In the data rows, 128 means zero.
Some points, one per row:
[111  70 117 103 135 135 132  96 190 106 194]
[196 148  99  89 116 149 150  91 100 117 108]
[198 174 127  78 117 130 125 104 100  75 108]
[188 193 129 163 112  99 116 107  85  87  87]
[184 204 140 115 128 101 118  94  99  32 118]
[182 197 153 150 121 122 100  82 102  45  63]
[182 185 149 169 134 116  97  83  91  38  82]
[170 197 155 176 117 124 122  78  84  77  47]
[161 194 172 162 134 121 110  68 108  30  45]
[159 149 162 191 141 163 104  66 110  39  23]
[154 161 162 190 146 151 115  78 111  15  24]
[141 165 167 189 154 143 105  87 125  11  19]
[138 165 142 198 155 154 140  94 120  11   8]
[136 154 119 221 166 126 135 120 136  29   4]
[126 141 144 159 145 172 168 127 137  11   0]
[123 141 138 154 149 172 178 128 137  20   0]
[ 95 105 135 177 157 162 154 131 164  59  28]
Here are 12 more points, each followed by its number:
[ 94  92 105  77 129 144 160 150 129 240 168] 0
[105 125 111 109  73 134 162 117 131 255 169] 1
[ 92 108 126  80 107 105 120 165 160 223 187] 2
[100  88 106  94 100 122 138 164 164 202 198] 3
[101  64 116 122 128 104 123 149 147 239 189] 4
[113  96  99  76 105 103 141 185 152 206 208] 5
[100  96 102  84 105 116 159 157 149 204 214] 6
[104  62 146  79 121  95 138 206 160 162 174] 7
[102  96 112  84  95 104 149 188 158 188 205] 8
[ 86 144 106 133 101  98 102 184 143 198 211] 9
[100  67 159 133  94 118 118 184 144 108 225] 10
[ 92 120 145 113 113  87  94 143 191 163 156] 11
Which two of these numbered points are nearest to each point below, ignoring the 2 directions in which the first points spread most? Their numbers follow each, nearest first.
[ 94 171 174 138 139 111  99  91  95 233  94] > 0 4
[ 83 110 123 166 154  96  95 127 117 211 213] > 4 9
[123 104 210 170 123 145  78 106 120  54 115] > 10 11
[174 123 155  26 138 120 106 191 138  60  93] > 7 8
[114  30 106 124 142 139 145 200 155 121 166] > 7 5
[157 101 100 121 165 137 146 187  81  37 190] > 10 7
[113  78 116  71  94 147 141 165 131 210 213] > 3 6
[130  90 170 111 117 123  14 175 149 115 193] > 10 11
[196 189 134  92 109 125  93  85 113  97  92] > 3 6
[ 95  95 154 142 121 116  80 102 195 150 137] > 11 3
[ 86 159 139 194 113 143 170  84  92 205  83] > 1 0
[169 137  99  63  97 112 192 171 125 187  63] > 0 5
[189 198 144 117 124 121  93  62 107  76  83] > 3 6
[185 188 129  41 115 130  86 138 112  92 132] > 7 5
